Rows are one point carried round by a steady rotation, each followed by how many ticks it has turned.
The counts run from 0 to 144.
[ 1.15 -3.99 -0.32  1.68  0.57  0.98 -0.35 -1.24 -1.69  0.94  0.04 -0.73
  2.80  2.00  0.01  1.74 -2.39 -1.94 -0.26 -0.32 -0.50 -1.16  1.53  1.54
 -2.49 -2.04 -4.91 -0.67  0.93 -0.44 -3.73 -3.32 -0.66  3.34  0.85 -3.00
 -0.02  1.32  2.59 -0.13 -2.83 -0.25  3.08 -0.32 -1.20  0.43  2.57 -2.64
  0.66 -0.43  3.69  4.53  2.15 -0.94 -4.20  2.01  0.88 -3.45 -1.59 -0.08
 -2.59 -1.47  0.34]	91
[ 1.64 -2.12  1.03  0.13 -0.54  0.69 -2.21 -2.43 -2.76  1.76 -2.54  3.12
 -0.87  3.04 -1.04  0.64 -2.26 -1.62 -3.25 -2.22 -1.27 -1.07 -1.67  2.59
  0.57 -1.10 -1.91  1.84 -2.33 -2.44 -2.13 -0.67  1.40  4.69  2.34  1.52
  0.72  0.20 -0.20 -0.11 -2.00  1.82  1.08  1.09  1.82 -0.40  4.18  2.40
 -1.12 -0.54  3.66  5.16  1.66 -2.28  0.62  0.00  3.64  0.01 -1.90  0.83
 -1.12  2.62 -1.37]	78
[ 0.50 -6.02 -0.68  0.85  2.99  0.05  1.57 -2.00 -0.55 -2.16 -2.39 -2.72
  2.75 -0.98 -0.42  2.56 -2.42 -2.12 -0.26  1.59 -0.13 -2.07  5.34 -0.73
 -1.14 -0.92 -3.52 -2.44 -0.62 -1.06 -1.19 -1.70  2.41 -0.28 -0.61 -1.39
  0.07 -1.25  3.46  1.80  1.92 -1.32  2.63  3.49 -0.90  0.43  3.30 -2.20
 -0.80 -1.93  2.17  2.96 -1.13 -0.30 -2.23  1.54 -0.34 -0.29 -2.48 -1.33
 -2.00  1.15 -1.36]	25
[-0.32 -3.92  2.07  0.89  0.88 -0.82 -1.36 -4.70 -1.81 -3.11 -3.35  0.45
  0.45 -1.64  0.25  0.66 -0.46 -0.71 -2.29  0.65 -0.75 -0.55  1.87 -0.15
  1.12  0.02 -0.61 -0.32 -0.20 -3.34 -0.35  2.11  3.63 -1.57  3.39  2.92
  0.03 -0.19  2.05  0.18  1.19 -0.93 -0.51  2.70  0.44  1.18  2.31  1.41
 -4.50 -0.58  2.66  3.32 -1.84 -1.87  2.81  2.07  2.39  1.06 -1.09 -4.34
 -2.57  2.40 -3.51]	135
[ 1.63 -5.47 -1.60 -0.37  3.13  1.27  0.01 -2.28  0.48 -2.62 -2.92 -1.38
  2.20 -0.11 -0.38  3.12 -1.99 -1.88 -0.55  1.27  0.20 -1.65  5.90 -0.44
  0.18  0.32 -2.90 -3.77 -1.48 -1.07 -1.60 -1.18  1.97  0.38  1.37 -0.92
  1.60  0.42  2.92  1.96  1.53  1.00  3.75  2.68 -0.61  0.16  2.42 -1.26
 -0.60 -0.98  0.97  1.68 -0.57 -1.65 -3.50  2.37  0.66  0.44 -3.84 -1.00
 -2.64  2.28 -1.74]	27
[ 0.46 -2.63  1.53  0.80 -0.47 -0.77 -1.90 -1.96 -2.33  3.35 -1.38  2.73
 -0.15  4.28 -2.04  0.19 -2.99 -2.25 -2.97 -1.76 -1.16 -2.13 -1.94  2.69
 -1.24 -1.48 -2.34  1.93 -2.10 -1.87 -2.86 -2.37  0.59  4.65  1.10 -0.37
  0.47  0.92  0.67 -0.91 -2.33  0.80  0.09  0.57  0.37  0.47  4.42  0.17
  0.99 -0.50  3.91  6.04  1.18 -2.57  0.24 -0.06  1.62 -1.38 -2.06  1.62
 -1.27  1.08 -0.84]	80
[ 1.38 -4.53  1.90 -0.17  1.94 -1.68  1.77 -2.06  0.30 -1.73  1.56 -2.55
  0.52  2.13 -2.20  0.84 -0.08  0.88 -1.50  1.16  0.26 -2.31  3.12 -1.87
  0.91  1.88 -1.31  0.74 -0.39 -0.69  0.01  1.34  2.43 -0.67  6.56  1.61
  0.85  2.84  2.93 -2.13 -0.63 -0.49  2.45  1.95  1.13  2.46 -2.37 -0.53
 -1.42  0.98  2.45  1.11  0.08 -3.03 -0.93  3.26  0.37  2.75 -3.47 -2.23
 -3.26  2.18 -1.99]	39
[-1.09 -3.67 -0.18 -0.04  5.49  0.58  3.86 -1.06 -0.60 -1.29  0.77 -1.05
  1.54  0.06 -3.65  0.57 -1.22 -0.80  0.21  0.69  1.43  0.54  1.25 -1.72
 -0.65 -1.54 -3.65  0.39 -0.88 -3.47 -0.56  2.88 -0.55  1.97  2.57  1.99
  1.02  1.72  1.05  3.41  3.52  0.62  4.19  0.41 -3.31  2.19  2.15 -2.71
 -2.86 -2.99  2.54  2.41 -0.23 -1.61  0.33  2.47  2.08 -0.54 -2.27 -1.96
  0.21  1.35 -2.00]	118
[ 0.15 -3.86  1.17  0.67  2.15 -0.92  2.11 -3.92 -2.58  0.13  0.42 -1.95
  1.29  0.99 -4.43  1.92  1.69 -0.27 -0.05  0.98 -0.91 -1.90  0.14 -3.13
  0.19 -0.07 -6.16  2.33 -1.99 -0.44 -0.90  0.61 -0.02  1.67  3.57  1.22
  2.45  0.40  3.16 -0.18 -0.82  0.75  2.68  0.44  0.05  2.42 -1.11  1.28
 -2.56  0.26  1.26  2.45  2.21 -1.35 -1.51  5.26  0.96  0.36 -0.58  3.45
 -1.47  2.17 -0.84]	106
[-0.06 -6.44 -0.52  0.63  3.08 -1.16  1.49 -2.21 -0.91 -1.20 -1.91 -2.12
  3.04 -0.48 -1.01  2.31 -2.36 -2.37  0.22  1.29 -0.16 -2.72  4.71 -0.39
 -1.67 -1.11 -3.20 -2.42 -0.34 -1.52 -0.94 -2.32  1.94  0.06 -1.03 -2.07
 -0.29 -1.38  3.77  0.82  1.32 -1.60  1.79  3.02 -1.04  1.25  3.52 -3.00
  0.20 -2.01  2.83  3.78 -1.45 -1.24 -1.86  1.57 -0.33 -1.08 -2.49 -1.24
 -2.11  0.36 -1.37]	24
[ 2.08 -3.97 -0.66  1.62  0.39  1.48 -0.35 -2.43 -1.81 -1.23 -0.77 -1.23
  3.36 -0.37  0.90  2.81 -0.24 -2.18 -0.86 -0.27 -1.20 -0.14  2.58  0.13
 -2.24 -1.45 -5.94 -0.62  0.53 -0.24 -3.22 -3.09  0.08  2.89  0.41 -3.11
  0.10 -0.27  2.38  0.13 -3.83  0.10  3.73  0.33 -0.83 -0.93  1.91 -1.58
  0.38 -0.81  3.49  3.88  2.39 -0.48 -3.65  2.63  1.76 -3.45  0.23 -0.12
 -1.99 -0.95  0.57]	93
[-2.38 -3.01  1.23  1.86  0.78 -0.87 -1.76 -6.18 -4.05 -0.52 -2.75  1.70
  1.81 -1.80 -0.44 -0.14  1.24 -1.01 -0.14  1.59 -1.07 -1.16 -1.00 -0.22
 -0.24 -1.71 -4.29 -0.17  1.27 -2.01 -1.68  0.41  1.27  0.40  1.76  0.78
  1.06 -0.37  2.71  0.59 -0.35 -0.47 -0.80 -1.05 -1.38  2.61  1.65  1.43
 -4.71 -0.11  2.45  4.70 -0.26 -0.44  0.91  4.43  1.36 -3.10  0.09  0.35
 -3.45  1.37 -2.29]	6
[-0.91 -3.84  2.24  0.51  0.48 -1.50 -0.56 -5.64 -2.16 -3.23 -2.45  0.15
  1.45 -2.24  0.28  0.41 -0.12 -0.81 -2.06  1.19 -0.84 -0.61  2.04 -0.21
  0.47 -0.17 -0.67 -0.47  0.71 -3.02 -0.03  1.41  4.15 -2.25  3.08  2.01
 -0.21 -0.01  2.47 -0.24  1.55 -1.88 -1.08  1.75  0.27  2.08  1.93  0.63
 -4.15 -0.70  2.61  3.40 -2.03 -1.46  3.06  2.55  1.75  0.27 -0.62 -4.29
 -2.84  2.50 -2.82]	134
[ 0.75 -1.22  1.63  0.71 -1.85  0.81 -2.94 -3.20 -1.89 -1.00 -0.98  3.95
 -0.15  1.46  1.50 -0.06 -0.76 -0.37 -3.87 -2.06 -0.02  1.41 -0.84  2.31
  0.91 -0.03 -0.34  1.51  0.25 -2.92 -1.99  0.89  2.39  2.82  4.66  1.60
  0.76  2.79 -0.90 -0.47 -3.29  0.81  0.82 -0.58  0.86  0.30  1.84  1.62
 -2.41 -0.27  3.92  5.07  1.53 -3.17  0.49  0.47  4.24 -1.07 -1.10 -4.20
 -2.80  1.23 -2.02]	69
[ 0.06 -3.59  2.06  0.41  0.88 -0.40 -1.63 -4.16 -1.05 -2.81 -3.65  1.29
  0.05 -0.92  0.10  1.31 -0.73 -0.32 -2.66  0.55 -0.37 -0.45  1.51  0.17
  1.64  0.31 -0.18 -0.62 -1.04 -3.27 -0.22  2.01  3.81 -0.48  3.14  3.71
  0.45  0.82  2.05 -0.06  1.52  0.41  0.08  3.06  0.75  1.19  2.58  1.49
 -4.53 -0.66  2.66  2.96 -2.13 -2.45  2.63  2.15  2.90  1.91 -2.13 -3.15
 -2.38  3.84 -3.36]	136
[-1.28 -3.06  0.57  0.11  4.74 -0.64  3.25 -2.14  1.52 -2.57  0.74  0.13
  1.81 -0.49 -2.64  0.90 -0.70 -0.55 -1.00  0.68  1.26  1.39  0.90 -1.44
 -1.09 -1.08 -2.63 -0.38 -0.48 -3.24 -0.76  1.93  0.45  2.03  1.50  0.17
  2.18  1.94  1.60  3.38  2.80  1.16  4.60 -1.08 -4.05  2.79  2.19 -3.77
 -0.83 -3.96  2.88  1.92 -1.61 -3.00  0.03  1.86  2.46 -1.52 -1.52 -2.22
 -0.46  1.27 -2.37]	120
[-1.29 -1.35 -0.33  2.11  1.20  1.49 -0.80 -3.40 -1.88 -1.15 -0.69  2.00
  1.55 -1.25  0.10  0.22  0.45 -1.07  0.00  0.59  0.11  1.69 -1.35  1.75
 -0.70 -2.17 -3.80 -0.31  1.42 -3.06 -3.31  1.64 -1.07  2.64  2.51  0.48
  1.31  2.32  0.77  1.96 -0.92  0.99  2.77 -2.59 -2.92  1.68  2.16 -1.02
 -5.36 -0.71  3.97  4.58  1.55 -0.90 -0.29  3.45  3.65 -4.28 -0.94 -2.47
 -2.16 -0.29 -1.67]	0
[ 1.23 -4.04 -0.46  1.41  1.35  1.31 -0.65 -1.14 -1.57  1.43  0.38  0.18
  1.97  3.34 -0.87  1.60 -2.21 -1.88 -0.51 -0.13  0.13 -1.86  1.18  1.94
 -2.24 -1.47 -4.33 -0.51 -0.15 -0.75 -3.82 -3.63 -1.12  3.54  0.91 -2.66
  0.63  1.85  1.78 -0.61 -2.63  0.10  2.71 -1.20 -1.15  1.28  2.42 -2.24
  0.88 -0.07  3.01  5.32  2.75 -1.02 -3.65  1.97  0.67 -3.24 -1.98  0.75
 -2.96 -0.65  0.41]	90
[ 2.50 -4.28  0.58 -0.91  1.13 -0.72  0.94 -4.01  1.14 -4.03 -1.27 -2.41
  1.77 -1.03 -0.56  2.88  1.09 -0.47 -2.17  1.08 -0.41 -0.50  5.03 -2.56
  1.26  2.36 -2.21 -0.65 -0.79  0.14  0.08  0.16  3.35 -1.14  4.53  0.26
  1.48  0.77  2.90 -1.19 -0.51  0.31  3.28  2.37  0.92  1.25 -0.93  0.58
 -1.04 -0.51  1.60  0.80  0.15 -2.85 -2.16  3.50  1.21  1.62 -1.81 -1.66
 -2.98  2.84 -2.14]	36
[ 0.46 -4.24  1.76 -3.19  1.97 -2.19  3.48 -3.44 -0.31 -1.26  1.11 -0.96
 -0.04  2.21 -3.24  1.10 -0.90 -1.20 -3.29 -0.59  0.60 -0.87  2.33 -3.61
  0.59  1.61 -0.65  3.68 -2.65 -0.49  1.23  0.60  3.92  0.48  5.45  2.66
  1.17  0.74  0.25 -0.30  1.32 -1.06  2.13  2.19  1.09  1.91 -0.11  1.44
  1.22 -1.38  0.58  2.04  1.06 -2.63  0.79  1.05  0.90  3.29 -1.75 -1.46
 -1.02  3.99 -2.03]	46
[-0.36 -1.95  1.64 -1.61 -0.95 -0.36 -0.63 -5.19 -0.56 -1.97  0.71  2.99
  1.32  1.07  1.39  0.46 -0.84 -2.26 -4.32 -1.66  0.90  2.07  0.72  0.86
 -1.00  0.05  0.62  1.89  1.98 -1.34 -0.99 -1.66  3.99  0.77  4.76 -0.22
  0.40  1.13 -1.55 -0.12 -1.51 -1.60  1.03 -3.49 -1.75  2.06  1.76 -0.01
  0.92 -2.13  1.49  4.83  0.22 -2.42 -0.24  0.32  1.94 -2.69  0.69 -5.66
 -3.73  0.68 -1.96]	63
[-1.87 -4.30  0.41 -0.58  3.95 -0.94  2.27 -5.48 -0.20 -2.90  0.34  0.43
  3.10 -1.33 -2.10  0.90 -0.22 -2.06 -0.72  1.48  1.27  0.65  1.73 -2.34
 -1.31 -0.75 -2.17 -1.06  1.09 -1.82  0.00 -0.36  1.89 -0.53  2.20  0.63
  1.56  0.19  1.75  2.50  3.43 -1.37  1.93 -2.62 -4.41  4.11  1.91 -2.25
 -0.62 -2.62  0.64  2.98 -1.54 -1.67 -0.06  2.58  0.31 -2.19  0.22 -3.07
 -2.28  1.61 -2.62]	123
[ 0.00 -2.97  1.86  0.93  3.31 -2.41  3.74 -2.25 -0.12 -1.01  0.93 -1.76
  1.93 -0.70 -5.25  1.79  0.39  0.20 -0.83  0.29 -0.76 -0.12 -0.29 -3.07
 -0.89 -0.96 -5.69  2.09 -2.02 -2.16 -0.03  1.10 -0.34  3.10  1.13  0.35
  2.06  0.27  3.41  1.24 -0.37  1.35  3.82  1.67 -1.31  1.43  0.72 -1.30
 -0.77 -3.67  4.07  2.50  0.48 -3.27  0.41  3.03  2.45  0.05 -0.50  1.36
  1.41  1.20 -1.06]	111
[-0.42 -6.04 -0.11  1.67  2.85 -1.52  1.23 -1.64 -0.47 -0.19 -1.35 -1.56
  2.65  0.45 -1.86  2.01 -2.93 -1.79  0.17  1.51 -0.35 -2.87  3.91 -0.24
 -1.74 -1.03 -3.29 -2.30 -0.60 -1.20 -0.75 -2.36  1.54  0.57 -0.98 -2.07
  0.09 -0.57  3.77  0.46  1.71 -1.48  1.73  2.28 -1.88  2.18  3.75 -3.55
  0.36 -1.53  2.89  3.95 -2.07 -1.62 -1.08  1.40 -0.96 -1.48 -2.98 -0.49
 -2.40  0.46 -1.19]	23
[-1.16 -1.05  1.15  2.37  0.45 -0.82 -1.68 -4.72 -0.36 -1.25 -1.77  3.24
  1.82 -1.72 -0.57  1.11  2.04 -0.86 -0.97  0.12 -0.53  1.38 -1.79  0.64
 -0.19 -1.18 -3.36 -0.79  1.21 -2.94 -2.20  0.46  0.25  2.75  1.31 -0.84
  2.23  1.90  1.57  1.13 -1.32  2.10  1.64 -3.00 -3.39  2.25  2.04 -0.87
 -3.10 -2.39  3.86  4.18 -0.16 -3.03  0.10  3.53  3.34 -4.37  0.25 -1.76
 -2.62  0.19 -2.07]	2
[-0.18 -4.02  1.49 -2.75  2.42 -0.87  4.42 -1.91 -1.39  0.71  2.48 -0.97
 -0.50  3.12 -3.46 -0.38 -1.99 -1.00 -2.37 -0.77  1.25 -1.33  2.11 -2.12
 -0.22  0.03 -0.78  3.79 -1.84 -1.27  1.00  1.52  2.65  0.57  5.86  3.04
  0.14  1.97 -0.10 -0.25  1.86 -1.20  2.22  1.77  0.85  1.66  0.14 -0.19
  0.03 -1.17  1.58  2.68  1.20 -2.46  1.17  0.29  0.79  2.76 -3.06 -3.21
 -1.32  3.04 -1.78]	48
[ 0.37 -1.37  1.36 -1.77 -0.71 -0.54 -0.26 -4.37  0.21 -1.62  1.14  3.42
  1.15  1.40  1.11  0.48 -1.19 -2.01 -4.49 -2.02  1.40  2.52  0.93  0.81
 -0.50  0.34  0.59  1.55  1.55 -1.68 -1.01 -1.05  3.88  1.70  5.02 -0.14
  1.05  2.00 -1.30  0.48 -1.35 -0.20  1.96 -3.02 -1.89  1.48  1.57 -0.97
  1.30 -2.72  2.16  3.83  0.01 -3.53 -0.05 -0.25  2.90 -2.35  0.14 -5.81
 -3.12  0.34 -1.93]	62
[ 0.15 -4.31  1.64  0.88 -0.47 -0.35 -0.68 -2.19 -3.52  3.10 -0.59  1.11
  1.06  3.10 -1.34  0.10 -3.19 -2.62 -1.79 -1.57 -1.02 -2.41 -0.63  1.86
 -2.58 -2.28 -3.43  1.69 -0.45 -1.63 -2.34 -3.71  0.79  3.69 -0.29 -1.30
 -0.99 -0.84  1.39 -0.53 -1.87 -1.40  0.14  0.81  0.11  0.24  4.61 -0.21
  0.97 -0.84  3.81  7.01  1.41 -1.67 -0.19  0.00  0.97 -2.21 -0.73  0.46
 -1.37  0.00  0.11]	82
[-0.40 -3.07  1.49 -3.11  1.91 -1.32  3.81 -3.32  0.48 -1.55  1.78  0.72
  0.88  1.31 -2.04  1.17 -2.51 -2.41 -4.12 -2.08  1.51  2.11  1.92 -2.09
 -0.82 -0.19  0.02  3.10 -1.08 -1.35  0.93 -0.63  4.00  2.39  4.10  0.83
 -0.27  0.40 -1.19  1.75  0.95 -1.22  3.31  0.26 -1.07  0.32  1.87 -1.07
  2.88 -4.98  1.53  3.05  0.29 -3.33  0.94 -1.62  1.87 -0.03 -0.39 -4.56
 -0.17  1.82 -1.59]	53
[-1.29 -2.60  2.85  1.17  0.85 -2.58 -0.97 -5.23  0.45 -2.90 -1.22  1.01
  1.36 -0.95 -0.55  0.56  0.51 -0.09 -1.96  1.29  0.17 -0.30  0.76 -0.48
  0.34  0.00 -0.11 -1.45  1.09 -2.91  0.01  0.26  3.31 -1.43  3.56  0.50
  1.72  2.22  2.96 -0.72  1.53 -0.43 -0.27 -1.36 -2.49  3.95  1.52 -1.71
 -2.06 -1.65  2.82  3.07 -3.45 -3.63  1.54  2.22  1.14 -1.65 -0.51 -4.26
 -3.69  1.38 -3.46]	131
[ 2.52 -4.05 -0.38  0.92  0.71  1.82 -0.65 -2.70 -1.46 -1.81 -1.74 -0.93
  3.23 -0.60  0.37  3.41  0.94 -2.25 -1.19 -0.25 -1.24  0.23  2.92 -0.19
 -1.47 -0.84 -5.82 -0.86  0.43  0.18 -3.43 -3.20  0.38  3.08  1.10 -2.28
  0.59 -0.48  2.23  0.35 -3.77  0.67  3.81 -0.15 -0.37 -0.88  1.91  0.27
 -0.48 -1.04  2.63  3.87  2.86 -0.42 -3.95  3.37  1.99 -2.91  0.35  0.91
 -2.17 -0.15 -0.17]	94
[ 1.06 -3.91 -0.56  0.84  1.17  1.93 -1.25 -0.93 -1.70  2.09 -0.60  0.86
  1.70  4.42 -1.12  1.43 -2.24 -2.44 -0.53 -0.08 -0.22 -1.73  1.06  2.23
 -2.18 -1.02 -3.51 -0.56 -0.77 -0.25 -3.75 -3.29 -0.88  3.86  1.58 -2.03
  1.90  2.13  1.59  0.28 -2.04  0.83  3.29 -1.11 -0.96  1.05  3.12 -1.42
  1.07  0.01  2.51  5.30  2.66 -0.78 -4.03  1.66  0.87 -2.90 -2.90  1.56
 -2.22 -0.21 -0.16]	89
[ 1.62 -5.10 -1.49 -0.55  3.29  0.86 -0.10 -2.05  1.31 -2.32 -2.62 -1.00
  1.44  0.77 -0.31  2.85 -1.51 -1.39 -0.86  1.90  0.07 -1.83  5.60  0.01
  0.26  0.62 -2.39 -3.65 -1.05 -0.55 -1.35 -0.75  1.78  0.16  2.37 -0.55
  2.34  1.42  2.59  1.04  1.34  1.59  3.89  1.83 -0.57  1.13  2.11 -1.90
 -0.49 -0.72  1.31  1.64 -0.53 -1.92 -3.73  2.58  0.28 -0.01 -3.83 -0.31
 -3.27  2.14 -1.98]	28
[-1.19 -3.63  0.97  2.57  0.96 -0.08 -1.90 -4.37 -4.09 -0.06 -2.59  1.38
  0.60 -1.92 -0.77  0.33  1.21 -0.18  0.04  1.25 -1.36 -1.41 -0.29  0.50
  0.87 -1.22 -4.33 -0.56 -0.51 -3.36 -1.95  1.88  0.25  1.30  1.59  1.90
  1.12  0.38  2.56  0.96 -0.43  0.81  0.37  0.82 -0.30  1.01  2.53  1.45
 -6.36  0.47  3.55  4.59  0.20 -1.03  1.66  4.38  2.43 -1.38 -1.55 -0.35
 -1.93  1.91 -2.05]	8
[ 2.50 -4.55  0.49 -0.16  1.09 -0.87  0.98 -3.62  1.17 -4.50 -1.01 -2.97
  2.25 -1.32  0.18  3.11  1.10 -0.55 -2.49  0.79 -0.14 -0.66  5.19 -2.57
  0.45  1.70 -2.55 -0.92 -0.37 -0.06 -0.29 -0.32  3.11 -1.27  3.58 -0.28
  0.68  0.44  3.48 -0.74 -0.88 -0.07  3.18  2.79  0.92  0.52 -0.74 -0.31
 -0.61 -1.21  2.13  0.80 -0.35 -2.39 -1.88  3.25  0.97  1.49 -1.49 -2.60
 -2.99  1.59 -1.82]	35
